One turn or mirror swaps these rows in pairs. Which row does each one swap with?
The rows were stretched afterwards, more along some directions than others.
q_843: [ 4.21  3.06 -0.82 -1.26 -3.17 -1.22  0.22 -1.00 -0.85 -1.60 -1.34  1.93
  0.15  0.25 -1.68 -0.02 -0.91]
q_489: [-3.63 -3.31  0.87  1.23  0.74 -0.70 -0.77 -1.93 -0.42  2.80 -0.36  0.05
  0.58 -0.25  1.28 -0.80  2.11]
q_436: [ 3.13  1.44 -2.45  1.54 -3.16 -1.18 -1.00 -0.88 -1.65 -2.54 -0.26 -1.56
 -0.37  0.58 -0.40 -0.26  0.51]
q_333: [-2.17 -2.13  0.15 -0.22 -0.29 -0.58 -0.17 -0.51 -0.41  0.33  1.04 -0.74
 -2.16 -1.74 -2.05 -0.95 -0.12]
q_339: [ 2.27 -1.75 -0.40 -0.09 -3.35 -1.79  1.09 -0.34 -0.91  1.83 -0.58  0.25
 -2.62  1.67 -1.80 -0.71  1.42]
q_678: [-1.56 -2.44 -2.32 -1.64  0.17 -0.17  0.47  2.86 -1.21  0.92 -0.49 -0.87
 -2.36  0.60 -0.08  0.98  0.90]
q_198: [ 0.61 -3.51  1.89 -1.69 -0.38  0.05  0.53 -0.23 -1.93  0.94 -2.00  1.35
 -1.63 -0.01  1.02 -1.77  3.85]
q_716: [-2.70 -1.58  1.38 -0.95  3.23  0.06  0.00 -0.95  1.07  3.53 -0.55  0.39
  0.94 -0.50  0.68  2.50  0.45]
q_832: [ 0.79  0.30  0.97  3.04  1.64  1.22  0.34 -2.51  1.98  0.35 -0.79 -1.37
  1.93 -0.73 -0.54  1.03 -0.70]
q_640: [ 0.71  0.32  0.34 -0.57 -0.97  0.40 -1.24 -1.51 -1.24  2.69 -1.64  0.58
  1.44  1.97  0.17  0.53  2.78]
q_88: [-1.10 -3.20 -0.48 -2.25 -0.75  1.49 -0.73  0.74  0.52  2.87 -0.32  0.12
  0.94 -1.31  1.38  1.76  2.58]
q_861: [-1.00 -2.87  0.19 -2.67 -2.30 -1.40  0.34 -0.47  0.57  0.44 -0.78  2.42
  1.11  0.18 -1.36 -0.29  1.20]
q_128: [-0.28 -1.77 -1.86  2.49  0.23 -2.51  1.37 -1.58  1.80  0.40  1.25 -2.25
 -1.23  0.06 -2.33 -0.73 -1.56]
q_382: [-3.22 -1.69 -0.33  1.46  1.45 -1.23 -0.96  0.38  2.04  2.07  0.28 -1.20
 -1.12 -2.17 -0.81  1.67 -1.08]
q_630: [ 1.01 -2.67  0.56  2.21  0.82  0.72  0.36 -1.32 -0.97  0.86 -2.89  0.75
 -0.76  1.83  0.38  0.47  5.34]
q_870: [-0.71  2.50 -1.18 -2.10  1.40 -2.20 -1.99  0.67 -0.32 -1.24  0.34  0.20
 -1.29 -0.52  0.93  0.84 -1.33]
q_721: [ 0.37  0.85 -5.66  0.82 -1.81 -2.87 -0.02 -0.02  0.63 -1.61 -0.48 -3.01
 -1.41  1.69 -2.28 -1.23 -0.89]
q_899: [-0.05 -1.82 -3.24  1.69 -2.59 -0.98  0.74  1.47  0.03 -1.09  0.14 -2.13
  0.31 -0.26  0.73 -1.85  0.59]
q_131: [ 0.04 -0.06  3.34 -2.24  0.54 -1.18 -0.56  1.21 -2.09  1.46 -1.20  2.30
 -1.16 -0.66  0.06  1.51  1.18]
q_299: [-0.22  2.29  2.84  1.79  1.37 -0.15 -1.98 -4.24  0.32  0.42 -0.44 -0.09
  1.05 -2.87 -0.77  1.50 -0.92]
q_301: [-1.01 -4.65  0.96  0.32  1.47 -0.27 -1.03 -0.98 -1.25  3.53 -0.33  0.03
  2.76 -0.97  1.21 -0.54  3.41]
q_246: [ 3.40  0.87 -1.65 -1.75 -0.98 -1.80 -1.23 -0.78 -2.13 -0.70 -0.63  2.15
  2.55  2.42  0.27  1.75  0.63]
q_635: [ 1.93  0.35  0.54  0.96 -1.14 -2.70  0.08 -2.00 -0.71  0.12 -1.94 -0.19
 -0.23  0.76 -1.58 -1.60  1.42]
q_864: [ 1.32 -3.62  1.39 -0.24 -2.46  0.15  0.91  0.19 -0.85  2.09 -2.58  1.78
 -2.01  0.88 -0.88  0.79  2.92]
q_163: [ 1.00  1.61  0.73 -0.73 -2.12 -2.30 -0.75 -2.82 -0.95 -1.55 -0.86  3.09
  0.86  1.92 -0.60  0.71 -0.15]
q_181: [ 2.68  1.61  1.93 -1.02  1.17 -0.51 -0.10 -1.23 -3.80  0.59 -1.28  2.48
 -1.48  2.61  1.56  1.82  0.89]
q_270: [ 2.79  2.96  0.65  0.54 -2.42 -2.47 -0.57  0.20 -1.09 -1.95 -0.42  1.22
  1.41 -0.07  1.05 -0.09 -0.48]
q_377: [ 2.33 -0.89 -1.50  1.21 -1.54  1.67  0.64 -3.03 -1.19 -0.39 -2.06 -0.56
 -0.48  1.33 -0.61  0.75  1.44]
q_597: [ 1.90  0.68 -1.46  1.05 -0.33  0.04 -0.38 -1.65 -1.26 -1.94 -0.12 -1.64
 -1.77 -0.29  0.08  1.10  2.58]
q_370: [-0.32 -2.42  3.02  3.14  3.70  2.07 -1.53 -3.62 -1.05  2.28 -1.24  1.32
  2.07  0.42  2.81  1.19  3.74]
q_361: [ 0.26 -0.06 -2.09  0.90  0.66 -0.07  0.16 -0.20 -0.23  1.64 -0.62 -1.29
  0.12 -0.74  0.77 -0.48 -0.03]
q_499: [ 1.39 -2.61  2.98  3.44  2.04  0.61  1.12 -4.58 -0.54 -1.06 -0.59 -1.23
  0.04 -2.16 -0.25 -0.42  3.90]
q_293: [-0.81  0.15 -1.18  2.01  0.95 -0.64  0.06 -3.82  2.39 -0.94  0.29 -1.34
  3.11  0.27 -2.78 -0.10 -1.16]
q_571: [ 0.49  0.40 -1.06  0.38 -2.80  1.31 -0.81  0.26  1.37  0.74 -0.66 -1.37
 -0.27 -0.84 -1.65  0.51  0.17]
q_217: [-3.02 -1.13  0.33  2.56  1.42 -0.91 -1.62 -1.09  2.11  0.08 -0.13 -1.10
 -0.37 -2.48 -2.01  0.17  1.79]
q_810: [-0.32 -1.55  1.00  2.10 -1.00 -1.25  1.50 -1.23 -1.16  1.43 -0.40  1.02
 -0.33 -2.50 -0.81  1.23 -1.36]
q_617: [-0.82 -2.70  0.54 -3.38 -2.47  0.37  0.53  0.23  0.31  2.35 -1.37  1.71
 -0.72  0.19 -1.80  1.17  2.06]
q_80: [ 3.03  1.23 -1.22 -0.89 -4.53 -1.17  0.89  0.95 -3.86  0.96 -1.75  2.84
 -2.01  1.06  0.17  2.72 -0.42]
q_885: [-2.34 -1.42  0.75 -2.23  1.87 -1.11 -1.31  0.60 -0.93  4.01 -0.91  1.85
  1.26  0.73  3.10  1.62  1.92]
q_703: [ 0.62 -2.33  3.19 -0.64  1.77  0.87  0.17 -2.54  0.93  1.51 -0.79  1.81
  3.17 -1.57  1.15  2.06  1.74]
q_874: [-0.77 -0.86  1.68  1.38 -0.29  0.76 -2.39 -2.77  0.63 -0.41  0.07  1.46
  1.21 -1.46 -1.00  0.48  1.56]
q_32: [ 2.04 -0.58  0.91  4.18  0.74 -0.88 -0.07 -3.39 -0.81 -1.53 -0.28 -1.88
  1.49 -0.95  0.32 -0.88  0.90]

q_630 swaps with q_217
q_721 swaps with q_635
q_489 swaps with q_163
q_885 swaps with q_861
q_874 swaps with q_370
q_246 swaps with q_301
q_436 swaps with q_32

